In the rows, zero is written as 128.
Each path is a new rotation, seen through one point. The rows after it are directions, each followed by how far the rotation turns it, in deg/step (0 if it stays put).
Each turn is a multiple of 5 degrees from 10 to 175, or 0.
Each row of a path follows its step; steps can be skipped.
path 1
step 0: [138 144 130 125 129 109 134 136 121 129 119 122 131 121 128 128 126 143
 139 124 127 140 112 131 134 117 141 126 128 114 131 133 116 118 128 136
 143 138 135 129 137 131 132 126 127 120 116 123 128 134 122 130 121 126
 131 116 137 127 136]
step 1: [149 140 122 116 121 126 118 131 117 129 129 139 124 118 130 139 126 132
 133 113 122 127 129 130 126 124 136 124 124 130 130 131 114 128 130 136
 142 133 118 129 144 135 120 135 131 132 129 127 137 121 130 124 122 138
 112 111 127 123 133]
step 2: [139 130 132 115 126 124 122 143 111 129 120 124 134 134 136 128 125 125
 135 106 134 123 127 133 127 131 137 121 124 124 125 124 124 119 126 115
 125 140 124 124 131 125 114 128 130 136 112 129 135 144 130 138 115 122
 117 117 131 131 133]
step 3: [130 144 133 121 136 127 132 131 130 125 132 121 134 130 136 144 118 134
 140 117 123 131 131 137 129 129 122 123 122 116 132 127 125 128 139 118
 141 140 126 120 134 123 136 131 141 120 127 125 135 140 130 120 118 115
 122 111 129 120 143]
step 4: [126 143 134 111 122 136 117 121 125 134 130 131 120 123 137 141 131 131
 131 118 128 124 133 132 123 121 134 120 123 131 138 108 123 139 122 117
 136 137 132 126 137 132 112 132 137 129 128 115 126 133 125 111 118 127
 120 131 132 131 136]
step 5: [127 129 137 124 123 131 119 132 129 123 123 113 143 129 133 132 135 126
 126 111 128 132 123 139 137 125 124 122 139 126 131 116 116 118 129 105
 126 144 131 133 135 127 127 128 130 140 117 114 121 125 120 119 115 128
 130 122 127 125 131]
step 6: [120 127 138 120 130 123 122 128 126 134 130 125 125 133 123 137 125 138
 143 120 129 126 121 124 133 124 126 125 149 112 148 118 113 132 144 116
 145 129 128 136 136 134 130 121 130 124 127 131 129 127 122 117 125 129
 130 116 129 121 138]
step 7: [123 135 133 121 118 120 111 132 123 136 137 124 128 111 126 127 134 143
 120 116 125 128 127 120 133 130 137 132 139 126 139 111 125 116 124 129
 140 121 124 132 143 123 120 135 128 127 120 125 132 139 119 115 118 133
 123 124 120 134 130]
step 8: [128 134 132 124 128 112 124 136 123 129 128 110 135 132 127 142 140 128
 129 103 118 128 118 117 143 126 129 137 134 116 132 133 122 127 121 125
 133 135 123 123 134 119 124 123 127 137 121 123 125 129 120 129 134 141
 120 115 124 135 136]
Directions:
[130 127 129 125 128 126 124 127 127 133 128 129 123 129 131 128 128 127
 126 131 133 131 128 129 127 131 131 130 128 130 129 125 129 127 126 129
 126 129 127 128 126 127 127 131 125 132 126 132 129 129 124 126 126 125
 129 128 128 128 128]	140
path 2
step 0: [132 142 131 126 101 126 125 125 143 119 136 131 115 130 138 130 128 137
 122 133 124 133 139 133 131 131 129 121 126 124 124 125 137 104 133 126
 128 130 126 125 129 126 132 124 125 130 138 122 115 142 139 130 127 119
 121 129 125 126 125]
step 1: [125 136 116 135 127 135 121 120 131 124 143 119 124 136 146 142 127 121
 132 118 127 124 139 123 145 134 143 135 125 122 130 128 121 125 129 134
 129 138 134 128 134 125 141 135 126 116 121 124 120 130 121 127 112 123
 130 122 134 131 128]
step 2: [115 128 134 123 120 129 125 130 126 113 135 133 121 132 124 133 138 136
 129 134 139 123 132 139 122 133 135 130 131 122 128 119 135 120 116 135
 125 113 131 130 132 138 140 141 140 115 122 143 120 137 128 124 116 122
 118 128 125 133 118]
step 3: [107 118 122 124 119 120 115 127 131 132 136 117 125 116 127 134 129 139
 121 129 123 135 120 123 143 132 130 135 133 132 124 135 114 126 134 130
 130 116 147 125 127 123 134 147 130 119 133 128 134 134 126 124 126 126
 133 125 133 124 120]
step 4: [131 143 127 134 124 126 124 135 131 132 125 122 121 130 120 131 154 129
 123 133 131 131 115 120 117 136 134 127 120 135 118 123 130 120 116 144
 128 126 138 114 137 126 137 141 132 122 129 122 126 124 123 120 137 123
 119 135 133 121 125]
step 5: [136 136 129 136 111 131 124 123 132 124 131 118 113 123 134 126 122 129
 122 146 130 132 134 127 127 131 133 137 124 128 119 133 126 121 140 128
 121 115 143 110 133 118 121 124 130 132 128 123 131 144 132 123 126 131
 122 114 131 114 129]
step 6: [120 148 114 131 130 139 120 125 142 128 138 124 122 140 136 127 133 129
 131 122 124 123 122 115 140 130 144 130 122 136 123 125 140 118 126 124
 134 130 127 121 135 134 118 129 135 124 115 120 129 134 126 134 124 132
 111 125 131 128 125]
step 7: [128 120 124 130 113 132 121 126 125 134 127 135 132 129 130 119 133 129
 134 137 140 121 140 127 132 129 138 127 134 127 130 126 132 123 130 133
 121 120 134 126 128 126 121 130 139 107 118 125 106 142 124 124 110 130
 125 124 116 122 120]
step 8: [113 125 117 134 122 125 122 121 135 123 139 130 115 127 118 134 132 126
 137 134 127 118 133 120 140 119 133 119 140 148 131 133 122 123 122 118
 139 113 136 131 131 124 133 145 122 126 123 124 129 128 129 117 124 131
 122 134 125 135 124]
Directions:
[131 131 127 131 126 124 127 127 128 126 127 125 127 127 127 133 131 127
 125 129 126 128 124 128 128 124 126 126 126 129 128 128 127 131 128 130
 129 127 129 131 127 126 127 123 131 127 131 128 127 127 133 129 128 128
 127 129 129 125 132]	70
[128 130 128 129 130 127 126 130 131 135 128 127 131 128 128 128 127 123
 128 123 128 131 124 130 130 129 130 128 127 129 129 129 128 126 128 131
 123 131 128 128 130 125 129 128 128 126 131 128 124 129 129 129 128 130
 129 130 126 130 125]	125
[128 131 131 127 130 126 127 126 128 127 129 126 126 127 125 130 124 130
 129 130 132 127 127 131 128 126 130 128 127 129 133 129 128 129 126 128
 126 125 127 127 133 129 130 128 124 130 127 129 130 128 130 127 129 133
 127 124 123 129 129]	120
path 3
step 0: [130 128 127 133 125 131 137 114 148 126 134 132 123 135 118 127 143 132
 130 117 124 128 130 141 118 121 132 138 133 136 143 145 126 123 122 126
 145 142 124 130 130 129 132 143 121 118 132 137 136 128 126 125 139 136
 116 114 132 118 127]
step 1: [144 119 132 127 118 127 137 128 126 131 118 137 134 132 129 125 123 130
 132 119 120 137 131 134 138 129 141 128 137 131 127 109 133 120 112 119
 119 127 136 108 127 122 110 138 146 129 122 132 126 147 131 135 135 137
 124 131 128 128 128]
step 2: [115 129 115 130 115 137 122 129 121 122 127 131 137 134 131 129 124 136
 137 130  99 134 143 122 125 124 125 132 122 120 130 134 127 129 128 133
 112 137 134 144 134 128 135 125 125 120 124 120 130 139 126 136 119 141
 126 130 145 147 129]
step 3: [122 136 138 134 135 127 119 130 110 133 123 117 123 126 119 131 122 128
 112 122 143 131 138 109 139 116 126 116 125 134 135 118 137 129 129 139
 125 128 110 128 118 128 129 122 141 115 123 132 142 126 118 133 122 133
 130 130 131 134 115]
step 4: [121 124 126 121 146 133 137 115 117 122 120 117 142 142 121 127 120 135
 112 141 137 127 113 122 129 124 116 122 125 128 127 134 119 116 116 132
 131 135 142 143 138 121 132 136 115 130 130 123 124 121 127 119 127 124
 126 126 118 123 124]
step 5: [137 136 119 126 114 127 142 139 120 139 144 132 133 127 127 125 128 118
 127 124 145 131 118 122 140 133 133 141 127 130 134 137 131 128 129 124
 130 119 131 120 143 124 116 129 131 132 134 118 137 118 115 122 136 106
 136 116 133 131 129]
step 6: [123 123 142 136 115 137 135 127 131 130 131 122 126 120 132 115 127 135
 135 136 133 144 119 138 128 150 136 132 131 138 136 139 122 127 143 127
 125 131 129 142 130 134 131 130 139 141 141 131 123 126 145 122 131 142
 130 140 123 136 136]
step 7: [128 131 140 131 136 122 126 135 131 121 112 126 126 131 144 134 136 127
 134 133 121 138 138 137 112 142 121 143 125 132 133 119 137 128 137 137
 128 125 136 112 120 148 123 117 127 127 135 135 140 127 105 131 130 125
 129 125 122 133 126]
step 8: [115 134 132 135 133 133 114 119 143 131 129 129 121 135 140 132 123 128
 121 127 126 122 125 142 125 128 143 115 105 124 131 120 122 130 112 122
 134 124 135 128 122 134 129 132 129 125 121 142 111 123 132 121 118 127
 119 116 140 140 120]
Directions:
[128 129 127 127 121 125 125 130 127 128 131 129 127 127 126 125 124 132
 129 129 127 127 125 128 129 127 127 125 124 125 127 128 128 131 131 126
 127 130 128 126 130 130 131 128 129 126 128 128 126 126 127 124 128 126
 128 125 133 129 131]	115
path 4
step 0: [127 122 132 130 116 118 133 144 135 127 133 133 138 118 115 132 117 139
 116 124 134 127 125 115 129 138 126 124 137 124 139 133 118 117 135 130
 137 146 106 139 139 129 131 114 139 123 130 129 134 142 135 126 114 137
 127 129 130 131 127]
step 1: [127 128 115 124 140 129 112 124 131 135 146 135 120 127 134 132 122 126
 131 114 130 120 141 122 130 146 138 138 120 132 137 140 121 131 139 143
 129 116 126 130 124 139 136 131 120 130 126 135 116 123 112 128 135 119
 135 126 122 121 144]
step 2: [134 142 113 113 121 120 127 121 121 129 127 132 134 134 113 123 141 122
 135 124 134 136 126 118 124 116 120 127 126 118 121 126 148 119 111 115
 121 126 126 125 135 130 134 126 118 125 129 120 130 136 120 141 125 131
 115 110 122 114 133]
step 3: [123 138 135 131 138 119 148 127 140 123 124 133 125 121 137 137 122 144
 118 110 134 127 126 131 111 131 135 124 127 115 135 122 127 117 125 133
 145 146 123 144 125 125 138 135 132 129 137 129 135 131 133 141 125 131
 132 131 140 131 119]
step 4: [120 131 124 137 147 126 110 128 110 138 134 130 118 130 138 121 125 123
 111 123 129 135 134 133 134 132 139 130 138 122 128 117 119 126 132 130
 115 126 133 129 131 125 126 119 137 118 116 132 125 128 108 124 145 126
 142 125 132 117 137]
step 5: [129 132 127 135 135 126 116 133 123 117 118 131 141 132 112 127 127 129
 148 147 142 136 132 120 121 121 120 122 129 130 138 114 131 130 114 131
 133 131 123 120 132 137 135 120 115 125 137 138 134 125 126 131 128 149
 119 116 121 124 131]
step 6: [126 126 120 138 132 132 149 122 134 146 132 130 118 126 144 135 126 136
 140 120 137 111 124 133 126 124 130 133 139 126 144 136 138 127 131 129
 141 134 125 141 120 133 115 112 129 129 123 133 136 125 130 148 124 131
 132 132 124 134 123]
step 7: [116 127 133 134 124 142 125 129 119 131 123 113 129 123 129 126 125 123
 123 108 134 139 135 118 134 122 128 130 142 128 123 135 126 122 136 133
 110 135 136 129 142 126 136 121 136 118 136 119 130 127 119 124 141 118
 121 134 116 118 151]
step 8: [131 126 126 145 140 127 133 126 134 125 126 133 134 120 127 121 140 124
 126 145 117 136 133 116 110 136 127 131 124 123 134 133 129 135 117 138
 124 141 114 109 125 123 138 135 113 129 133 142 120 129 138 141 130 131
 116 116 126 127 133]
Directions:
[127 128 126 125 130 128 129 125 130 127 128 131 130 128 131 128 130 129
 129 131 132 132 129 129 129 130 124 126 128 130 133 126 131 132 128 122
 127 131 127 127 128 123 128 129 126 127 128 127 127 129 129 125 127 127
 126 126 126 130 129]	120
[127 128 122 130 132 130 126 129 130 128 129 129 129 124 129 127 126 126
 125 123 130 127 126 131 128 127 126 130 124 127 130 128 126 129 130 124
 131 125 126 127 127 131 126 130 132 127 129 127 128 127 129 130 130 129
 128 132 126 132 127]	130
path 5
step 0: [125 117 126 135 133 140 135 133 136 136 135 128 129 133 128 124 140 118
 133 120 138 126 120 126 124 121 131 106 124 124 139 115 127 141 136 129
 131 145 132 129 137 110 134 129 144 139 141 130 124 129 125 128 142 127
 127 128 112 133 139]
step 1: [136 120 120 124 147 127 128 128 134 134 125 132 134 112 136 133 129 124
 120 131 136 135 131 137 115 125 124 139 132 125 137 149 134 146 131 126
 129 137 134 137 119 126 137 145 143 137 129 129 125 121 125 125 129 130
 119 125 134 149 124]
step 2: [121 139 141 139 125 125 132 138 134 123 136 134 133 112 131 133 138 137
 125 119 118 132 129 139 131 135 143 143 132 148 126 133 115 138 140 137
 128 135 135 127 128 132 130 144 126 124 134 126 118 124 122 120 130 139
 141 134 129 128 113]
step 3: [115 136 121 125 120 133 120 123 135 114 122 141 128 143 141 132 150 121
 124 135 129 141 137 147 122 133 133 136 123 124 119 124 125 137 136 129
 127 122 123 119 120 138 119 128 127 118 131 143 122 122 123 134 123 118
 138 131 125 119 138]
step 4: [123 127 133 135 135 131 118 119 128 118 126 119 123 138 104 133 125 131
 121 132 127 118 134 139 128 116 133 126 141 120 113 129 139 125 128 138
 123 131 127 122 130 135 138 129 145 113 136 128 122 128 135 119 124 118
 137 113 119 123 142]
step 5: [119 112 132 123 137 126 137 145 131 135 134 120 117 145 121 137 126 136
 118 123 127 137 124 138 124 124 131 122 126 125 116 146 136 118 127 122
 145 125 125 119 126 109 115 129 122 134 135 119 121 137 130 118 132 128
 126 119 131 128 134]
step 6: [139 123 131 133 134 138 125 133 135 135 127 128 114 129 121 133 126 117
 134 120 127 138 127 124 137 123 124 135 118 145 145 140 130 144 121 117
 125 138 105 122 126 123 130 124 122 127 142 124 120 133 127 133 149 130
 129 130 118 127 134]
step 7: [137 119 124 130 131 132 115 126 141 143 128 131 130 116 141 131 127 138
 125 132 137 132 129 118 134 130 132 142 146 123 130 133 130 142 147 117
 128 128 128 133 125 124 145 135 105 126 133 137 126 126 138 136 128 125
 137 120 136 126 131]
step 8: [110 123 116 130 133 144 125 133 134 131 143 128 140 112 132 134 131 132
 122 121 134 131 123 143 130 124 127 122 123 132 122 120 111 129 134 144
 130 134 137 131 141 123 145 121 119 123 134 130 138 128 123 138 128 125
 146 129 117 127 121]
Directions:
[130 131 126 129 128 128 130 127 126 126 127 128 133 130 129 129 126 128
 129 125 134 129 129 124 127 126 131 129 131 130 127 130 128 125 129 130
 127 132 127 128 125 129 125 125 127 131 131 129 132 130 125 125 127 127
 129 128 127 128 128]	0
path 6
step 0: [120 136 120 124 134 125 134 123 118 129 130 114 130 128 124 127 116 120
 140 130 132 135 127 143 119 120 116 124 123 128 137 143 125 129 124 126
 123 115 122 138 135 146 125 123 127 127 124 122 141 127 136 116 136 139
 136 125 125 138 132]
step 1: [123 122 119 130 125 132 148 140 123 122 124 118 111 117 130 124 122 124
 141 128 135 138 130 132 128 130 120 117 136 131 133 133 121 123 134 128
 128 134 128 144 128 130 129 131 132 142 143 123 134 142 127 127 137 136
 119 127 121 132 133]
step 2: [141 127 118 129 129 131 123 143 124 118 124 131 122 121 123 145 119 129
 132 124 129 124 132 143 124 128 132 133 134 133 123 124 131 132 136 123
 114 128 133 140 134 119 127 131 119 136 132 135 148 140 134 130 128 130
 121 115 113 127 134]
step 3: [121 135 134 128 126 126 130 129 126 132 125 133 122 129 123 138 118 110
 137 111 126 126 125 143 117 115 131 128 130 118 141 124 135 122 128 129
 133 117 126 135 141 131 126 133 108 121 128 134 141 132 141 136 129 132
 130 133 121 124 134]
step 4: [119 132 138 133 118 122 142 133 135 127 121 131 108 125 124 127 119 117
 134 131 138 133 119 127 126 147 126 127 142 120 136 121 128 115 136 122
 127 125 113 132 126 119 120 133 129 130 123 125 135 125 133 138 125 133
 122 137 124 127 133]
step 5: [131 130 134 124 118 124 126 140 129 127 121 127 127 125 123 125 108 126
 123 133 127 117 131 127 136 148 130 138 135 124 124 138 141 137 119 135
 122 113 120 133 128 118 127 131 135 128 119 128 146 125 137 130 122 131
 120 121 115 136 130]
step 6: [127 123 136 124 109 123 126 126 122 135 118 138 129 130 127 127 114 118
 135 124 124 127 137 126 131 127 122 122 124 124 133 137 133 129 121 132
 143  99 132 131 128 122 142 123 127 131 137 137 134 131 135 127 137 122
 130 134 124 130 138]
step 7: [122 131 130 134 120 112 134 129 117 126 132 141 120 133 127 132 123 129
 125 137 137 137 124 138 132 139 121 123 125 137 131 121 124 123 133 125
 129 116 115 138 119 115 139 115 125 142 126 132 128 117 126 129 142 116
 132 127 125 131 141]
step 8: [133 138 117 127 131 120 132 131 118 123 128 133 134 136 132 124 116 131
 122 130 130 132 116 143 132 131 123 127 125 115 135 140 127 130 123 139
 125 121 120 143 131 131 129 128 135 129 115 128 139 118 124 125 139 129
 125 103 125 136 135]
Directions:
[129 129 132 129 128 129 131 128 130 128 127 123 123 128 126 130 127 126
 128 127 128 131 128 123 127 126 124 126 130 130 129 125 129 125 129 129
 131 128 133 131 124 127 127 126 130 128 128 129 126 127 124 128 128 125
 127 130 129 126 132]	130
